Each path below is one point turned by a fixed rotation once a step. After each direction that follows a path, write how fast that rotation turns it, in degrees each step (0 if it stays still).
Each turn is a multiple of 5 degrees from 10 to 175, or 0.
Each row of a path follows its step; steps can be skipped.
Path 1:
step 0: [ 22.6  11.3   4.0   5.4  13.2  -0.8   0.2  -3.8   5.7   8.4  10.0  -7.9
 -16.5   5.9  20.4  -2.5  -7.3 -19.6  15.1   6.8   3.3  -4.7  22.0  -5.2
 -19.2  16.9 -24.5  13.4   9.9   3.6   8.6  -0.4   0.8 -12.7  -0.5   2.5
 -20.6 -21.5  18.0   2.3   0.5  14.0  -6.0  -4.1  15.5 -17.4   1.9  -8.4
  -2.0   4.2 -21.9   4.2 -29.3  10.0  15.8  -2.4  22.2   7.1]
step 1: [-16.2   2.2   1.7  -6.2  -3.4  -9.3  -6.3 -29.0  14.1  -3.6  -9.9  18.3
  -9.4  17.7  -1.6   5.2   6.6 -14.2 -13.1 -16.5 -13.6   4.6  11.7  23.7
  19.0  -7.3   2.8   6.6   0.8 -11.7   7.6  13.6   3.5   6.9  -3.4  -4.3
  -4.2 -23.2 -16.7 -11.6  12.2  29.8  -4.3  -2.5   0.9  -3.9   4.4  11.9
 -25.6  24.3  -3.7 -12.8   3.1   2.5 -11.3 -16.1 -11.7  19.6]
step 4: [ 15.7  -0.3  13.8  13.1 -25.7  -8.2   9.5   1.6   7.7  23.6  -2.7  -7.9
 -19.3  16.2  11.1   8.3   2.8  -4.8   8.1   5.2 -15.3   9.8   9.7   6.7
  -4.7   7.6   7.6  -7.4   2.3  18.4 -13.2  11.6   0.0 -11.9 -11.4   5.7
   4.0  -0.8  -6.5  -7.7  19.8   2.5 -29.9  -4.5   3.5 -13.4  16.1   2.4
  -3.4  37.0  26.6   4.1  -6.1  12.6  -0.7   6.0  10.5  20.9]
step 11: [-11.7  21.8  14.8  12.8 -10.8 -12.4  -8.3   0.6 -13.0 -10.8  -6.4  -2.8
   3.1 -18.6 -10.7  10.1 -26.6  24.2 -22.6  -0.5 -23.2   0.0   8.7  -6.1
  -8.8   3.5   3.0  -0.9 -13.2  30.4 -15.7  12.2  -4.0  10.8   6.3   0.3
  -6.3  -3.7   9.5  23.0  11.7 -24.4  -5.4  14.8   5.0   6.7  -0.3   0.8
  11.0  22.0 -14.5  -8.2  -2.0 -16.4   5.6  -6.4  -0.2   7.3]
step 14: [ -3.7  -5.3   3.7   9.1  25.5 -15.7   1.3   8.1  26.3 -26.9   7.5   6.6
  -4.5  -5.0 -23.0  -1.9 -20.2   7.7   8.3 -16.4  29.9   6.9  13.9  -9.9
 -14.7  -3.9  -7.4  -5.8 -10.8   0.5 -14.8  20.3 -21.3   3.2  -3.5 -16.2
  -9.3  -3.0  13.8 -12.0  11.5  -2.9  -8.0   2.9  -3.2  10.9  -3.1 -12.2
  -3.7   9.3   0.5   3.8   5.1 -23.5  -9.3 -20.8  -0.9  12.1]
step 29: [ 13.7  16.5  16.0   6.4  13.1  -3.4  -2.6   2.9 -29.9 -14.0  13.1   8.6
  -0.4  -3.1   8.7   8.4  -5.2   2.1   2.1  -1.5   1.9  -1.0   0.3  23.6
   4.1  34.4  19.5 -10.8  12.1  18.1  -8.3   4.9  -7.9  27.7  22.3   0.5
 -16.7  -8.0  12.5   9.8   4.6  -5.6   1.5   3.3  13.4  -4.7   2.8  13.4
  19.5  13.3  -0.4  -2.8 -10.8  15.1  21.6 -13.1  -5.0 -10.3]
step 35: [  6.7  -0.7   8.6  -8.0  28.0  10.0   7.3  10.6   3.8 -18.3  23.1   1.3
  -5.9  18.2  -1.2   6.8   0.1  -0.2  -1.9  -4.1  15.1   4.7  27.8  22.2
  -5.4  -1.0   6.9  -9.5  31.4  14.5   3.0   7.5  -3.2  12.2  11.7  -8.7
   0.8  11.4 -22.8   9.3  -9.9   8.5 -15.6  -3.5  13.6  20.3 -16.7  -4.7
  19.9   5.6   9.0 -14.9   8.4  12.1  17.9   7.7  -4.2  10.6]
Directions:
[ 7.9 -2.9  0.6  4.2  1.3  2.7 -7.4  1.9 -0.7  1.2  0.6 -2.4  2.2  1.8
 -3.6  1.5 -0.5 -3.9 -2.3  4.1 -0.6 -1.5  1.7 -4.4  2.0 -4.5 -3.0 -1.1
  8.5  2.4 -1.9  1.9  3.2 -3.1 -1.4 -2.9  7.0 -4.2  1.0 -0.4  1.6  0.6
 -7.9  3.3 -1.1  2.7  0.2 -2.3  1.8 -4.6  5.3 -0.4 -1.0  2.7  0.6  3.5
 -1.5 -1.0] -> 80
[-2.5  4.2  2.6  0.2  5.1 -1.3  4.7  5.1  2.6  3.6 -1.6 -0.7  1.1 -2.9
  4.4  2.0 -0.4  2.4 -1.9  1.5  6.9 -5.9  4.5 -4.0 -1.8  1.6 -4.1 -0.4
 -0.4  2.7 -5.6 -2.3  1.4 -2.8  4.5 -4.2 -1.4  3.6  3.2 -5.3  1.7  3.1
  2.2  1.2  0.7  4.4 -7.1  6.8 -0.6 -1.4  3.8 -0.3 -0.3  1.1  1.6  1.9
 -0.7  3.3] -> 100
[ 4.3 -6.1 -0.5 -2.4  0.1 -2.9 -0.2 -3.1  0.3  3.0 -0.4 -6.3  0.1  3.0
 -2.8 -3.5  2.9  4.2  2.4  1.1  1.3 -2.8 -1.8  2.3  4.2  1.2  6.7 -1.3
  3.9  2.4 -0.6  1.1  4.4 -3.2  1.9 -2.2 -6.2 -2.3  1.7  1.9  2.4  8.7
  5.8  0.2 -2.1 -0.3 -4.6 -3.7  3.2  5.2 -1.4 -3.1  5.2  2.1  2.9  0.7
  1.3  1.7] -> 125
[  0.1   1.6  -2.7   5.8 -10.0  -4.9   2.3   0.0  -6.0   4.6   2.1  -1.6
  -6.1   0.5   1.8   2.1  -2.2  -2.6  -3.4  -3.2   3.3   0.8  -0.2   4.2
   2.9   4.0  -1.8   2.9   0.7   7.6   2.3   2.6  -0.3  -2.3  -0.8  -2.1
  -0.9   1.3  -5.1   0.8  -2.8  -2.2  -1.7  -1.4  -0.2   0.9  -7.5  -1.9
   1.1  -0.8   0.1   4.2   0.2   0.3   1.7   1.6  -5.5  -2.8] -> 160
[-3.8 -0.7  1.1  8.1 -1.7  4.9 -3.8  1.8  2.5 -3.5  0.9 -1.2 -0.6  1.8
  1.8 -2.6  0.5  3.5 -4.4 -3.3  0.8 -1.0  5.5 -1.0 -0.3  2.6  0.3  8.6
 -3.1  4.0 -1.7 -2.3  0.0 -1.5 -6.8  1.9  0.2 -0.6  1.1 -2.2 -1.2 -1.5
  4.8  4.1 -4.7 -2.5  4.2 -5.0  3.0  0.2  2.8 -2.1  5.3 -0.6  0.1  0.9
  1.1  7.6] -> 10
[ 3.9  3.2 -7.0 -4.5 -2.4  0.3  3.7  3.5 -0.5  3.1  5.7 -1.8  3.0  0.5
 -1.4  1.3  2.7 -2.7 -2.1  3.5  2.0  3.5  3.1 -4.3 -0.3 -6.8  1.0  1.3
  2.6  0.8  4.1 -4.1 -1.3  8.7 -2.2 -3.4 -7.1  1.4 -0.2  0.6 -2.4 -2.4
  1.7  2.8 -1.2 -0.4  0.7  0.5 -4.2 -1.9  1.4 -1.5  7.9  1.3 -3.6  0.2
 -1.8  2.2] -> 100
[  8.1   0.7   3.3   1.0   1.1   1.1   2.7  -5.2  -0.9  -3.9   1.4 -10.3
  -2.3   3.3   4.2  -2.1  -1.2  -4.3  -5.1   1.0   2.2  -1.8   0.1  -1.5
  -2.1   1.4   4.8   1.7  -2.0   3.0  -0.7  -3.1   1.1   6.3   9.0   5.7
   1.2   2.3  -3.1   0.7  -0.7  -0.3  -0.7  -1.1   1.7   0.3   3.0   1.2
   0.8  -1.6   1.6   0.1  -3.8  -4.8   1.3   0.4   2.1   2.3] -> 175
Path 2:
step 4: [-14.9  10.8 -23.2  10.2   0.9  -8.4  -6.8   6.0 -21.2  13.4  16.0 -19.1
  -0.1   6.0   5.3   0.0   1.3  21.2   6.8  10.0  24.7  12.1   3.2  -3.4
 -13.9  17.2   9.8   0.7  10.2  -2.9 -24.5  -4.6  11.3  -5.5  -1.4  10.1
  -4.7  -6.8   2.3 -12.5  13.4  18.9  -2.0   9.6  20.2  -4.0  -9.4  -5.3
   5.2  -8.1  -2.5  -5.2  15.3  13.7 -18.6 -16.0 -16.4 -21.5]
step 7: [-11.9 -22.5 -13.5 -18.9 -21.0  -7.6  23.0 -11.7  -4.0  10.2  -5.0 -12.0
   0.3  11.9  11.5 -17.2   6.7  23.4   0.5 -29.4   6.2   6.5   8.8  -0.5
  12.3  -5.4   3.4 -11.6   1.4  -3.0   2.5   0.7  -4.3  -2.3  13.2   0.9
   9.7   4.9  -6.1  15.8  21.6  12.5   4.6  -1.0 -16.3   5.9  18.4  -7.2
  -6.7  20.0   8.9  -8.6   8.1  15.3   7.9  18.2  -9.5 -12.5]
step 9: [-17.4  19.0 -11.3  -2.3   5.2   1.6  -5.7 -14.5  -5.6  32.3  14.8  -1.5
   4.4   5.9  28.0  -1.4  -4.6   4.7  -9.3   4.6  -3.8  26.6  15.9  -2.8
 -23.5  12.2   1.8 -11.6  11.7  -4.0  10.8 -11.7  -7.0   1.7   1.8  -1.3
 -29.1   0.2  10.8   0.4   8.2  -7.9  -7.5   6.8  11.1   2.5  21.7   2.8
 -11.1  -3.4  12.9  -5.1   7.6   9.2 -13.4   0.6 -18.1 -11.8]
step 25: [  4.4  -4.5   8.9  11.0 -10.9  13.9   4.8   4.8  -3.7  -1.8  -3.4  -2.5
   9.4  17.5  12.3 -10.7   3.2   6.0  11.0 -23.1   7.4  20.2  -2.8   3.8
  10.2 -12.1 -12.2 -20.6  14.2  -0.7 -26.5   9.1  -0.2 -25.4   4.4   9.7
  12.2  37.6  -0.6  -5.6 -16.3   1.6 -10.5  -4.4   4.4   3.1  -9.3  15.0
 -14.6  23.1  -2.1  -2.5  20.2   2.6   8.1   6.1  -5.8 -10.3]
step 26: [  1.7  -7.3   8.2  -0.6  21.3 -11.7  21.4 -14.8 -22.7   4.7 -12.8 -19.8
  -2.1  -2.8  18.1  20.5  -3.3   2.7   8.8 -15.6  16.3   0.8  33.6   5.9
 -25.0  -4.0   3.7   2.8  -0.7 -16.0  15.9   6.5  11.4 -25.4  16.4   7.9
  -7.1   9.6  -5.2   1.3  11.1   7.8 -15.7  14.9  -0.2  -7.2  -3.5   1.3
   7.3   1.5   3.4  -3.6   8.7  -3.7 -14.3  10.9  -7.9  -4.7]
step 31: [  2.4  -2.9 -13.9  -2.7  16.1 -19.0   4.2 -11.1 -25.7   2.7  -7.7  -1.0
  -5.7  -0.8   5.7  -4.7 -12.9 -14.9   0.7  -6.2  15.0  -2.5   4.4  -9.1
  -8.9  -0.6   7.4  -9.3  11.6   0.1 -17.0  10.4  12.1 -15.1  -2.7  20.7
 -11.1  22.8  18.7   3.3  -1.7 -13.2 -23.1  12.3   6.9 -27.4  -0.7 -33.2
  -5.6  -2.0   3.0   6.4  14.0   3.7 -13.4  -7.7 -19.4  -6.7]
step 35: [ 35.3  10.5 -15.1 -11.9   3.4  -6.2  -1.3  16.4  -6.2  -0.6  -0.4 -32.3
  -4.6   9.4  10.7 -10.3  19.6   6.7  -4.7 -18.3  21.4  -5.5   2.6  10.8
  -1.8  -0.5 -13.2  -6.7  -8.4  -3.8 -18.3   6.1  -8.2   2.5 -12.3  -5.8
   9.5   5.1   4.2  -4.1  -0.3  11.9   3.0   8.4  -5.9 -17.1  -0.6  10.1
   3.9  -3.1  -5.9 -18.4  32.0   8.7  -9.8 -14.3 -10.7 -10.8]
Directions:
[-5.4 -1.9 -3.3  2.1  1.1  0.7  0.9 -5.6 -2.7  3.4  4.6 -1.5 -2.6  2.1
 -2.1  1.1 -6.2 -3.0 -0.1  4.5 -2.5  1.5 -6.1 -0.5 -6.3  0.8  2.2  2.8
  4.0 -3.3 -1.4  0.7  3.2 -5.5  5.5 -2.1 -1.1 -2.5 -1.9  0.8  5.8  4.2
 -4.1  1.2 -4.4 -2.2  4.5 -2.8  2.6 -4.9  0.4 -2.6 -0.7 -0.9  1.0 -1.8
 -4.6  4.8] -> 145
[-0.5 -1.4  4.6 -1.7  6.1 -6.5  0.0  1.7 -4.2 -1.7 -2.4  2.1 -1.1 -0.2
 -8.2 -1.0 -2.6 -1.9  4.3  2.4  3.7  6.1  1.5 -5.2 -2.2 -0.9 -3.2 -7.8
 -4.7  1.6  3.4 -0.3 -1.5  1.9  2.2 -6.1  4.4  3.0 -1.0  1.6  2.9 -0.4
  0.3 -3.7  0.2 -0.9 -2.1 -3.2 -3.7 -1.8 -2.3 -0.9 -1.9  3.3 -2.0 -4.7
  0.7  3.8] -> 155
[-0.8  2.6  8.7  4.3 -6.5  1.4  1.2  0.8  1.5 -2.7  4.8  0.1 -2.2  7.5
 -0.5  3.8 -1.1  3.0 -1.8 -0.5 -4.2  0.7  3.2 -5.6 -2.3 -6.5 -7.0 -4.5
  3.9  3.1  0.3 -0.7  1.5  0.0 -1.1 -3.6 -3.2  0.8  0.3  1.2 -2.0  1.3
 -0.8  0.5 -3.7 -4.3  5.0  2.2 -1.5  0.7  0.8  3.1  0.1 -6.3 -1.2 -0.4
  2.6 -1.8] -> 95
[-2.5 -2.8  1.2 -2.0 -0.4  2.6  2.7 -4.5 -7.8 -0.8  3.3 -3.4  0.7 -5.6
  1.8  7.2  2.8  5.1  5.3 -4.8  2.8 -4.4  0.0 -2.4 -3.4 -0.3 -0.8  0.0
 -2.4 -0.1 -0.1 -1.5  2.3  3.4 -5.1 -2.8 -4.6 -3.0  0.9 -1.0  5.3  1.6
  6.2  3.4  3.5 -0.2  0.3 -3.5 -3.9  3.1  3.8 -2.7 -0.7 -0.4  4.2 -3.6
 -1.4 -0.3] -> 130
[-0.4  3.9  2.5  5.3 -0.2 -4.7  5.8 -3.2 -1.5  5.2  2.7  2.8 -4.1  1.5
  1.5 -1.9  2.6  3.2 -0.3  0.9  2.8  0.7 -9.6 -1.2  4.3  4.5  2.4 -0.2
 -2.0  4.5  0.2  0.3 -3.0  1.4 -0.1 -3.7  2.9  1.2  6.6  3.4  2.7 -2.2
  3.3  2.5 -0.4  4.5  0.8  5.7  2.3 -4.0  2.9 -4.4 -0.6 -2.9 -0.6  0.9
  4.0 -3.4] -> 70
[ 1.5 -1.6 -2.8  5.2 -1.0  2.5 -1.0  8.3 -3.2 -3.8  0.2  1.9 -1.6 -1.3
 -5.4 -2.8 -5.1  0.1  4.8  2.5  8.6 -2.7 -8.4 -2.7  0.8  0.1  0.9 -0.7
  8.0  2.9  0.4 -3.3  0.3 -1.5 -4.5  3.5 -5.3  3.6 -3.1 -2.5 -0.9  2.4
 -0.1 -1.0  3.9 -1.7  0.2  3.3 -1.5  1.2  1.4  0.0  0.7  0.2  0.5  3.4
  0.8  0.9] -> 170
[-4.4  2.0 -2.2 -3.5 -2.3  1.7  4.6 11.5 -3.7  5.9  4.5 -1.5 -2.5 -1.8
  0.5 -5.2  1.7 -3.6 -1.0 -0.3 -0.5  3.7 -1.0 -2.7 -0.8 -2.7 -4.0 -0.6
 -3.6  1.3  1.8  3.5  2.3 -0.5  0.8  1.8 -3.0 -3.3  2.5 -1.9 -0.8  0.1
  4.3  7.7 -2.8  2.6  0.6 -3.6  4.5  2.1 -3.1  3.9  0.2  4.3 -0.7  1.3
  2.6  2.4] -> 10
[ 2.7 -0.3  1.3 -2.0 -1.4 -1.1  3.9 -1.6  3.4 -3.9  1.8 -1.4 -5.3 -2.8
 -3.4 -6.2 -1.7  0.1  2.3 -8.1 -5.0 -3.3  3.6 -5.1  2.1 -2.1  1.3  1.2
  0.8 -1.4  3.0 -0.7 -1.7 -2.8  0.8 -2.3 -4.7 -2.2 -0.5 -2.2 -2.5 -0.8
  0.3 -1.6  5.9  2.5 -2.8  1.8  6.9 -8.1  3.1 -3.7  4.3  0.0 -1.3 -3.0
 -0.9  5.5] -> 135
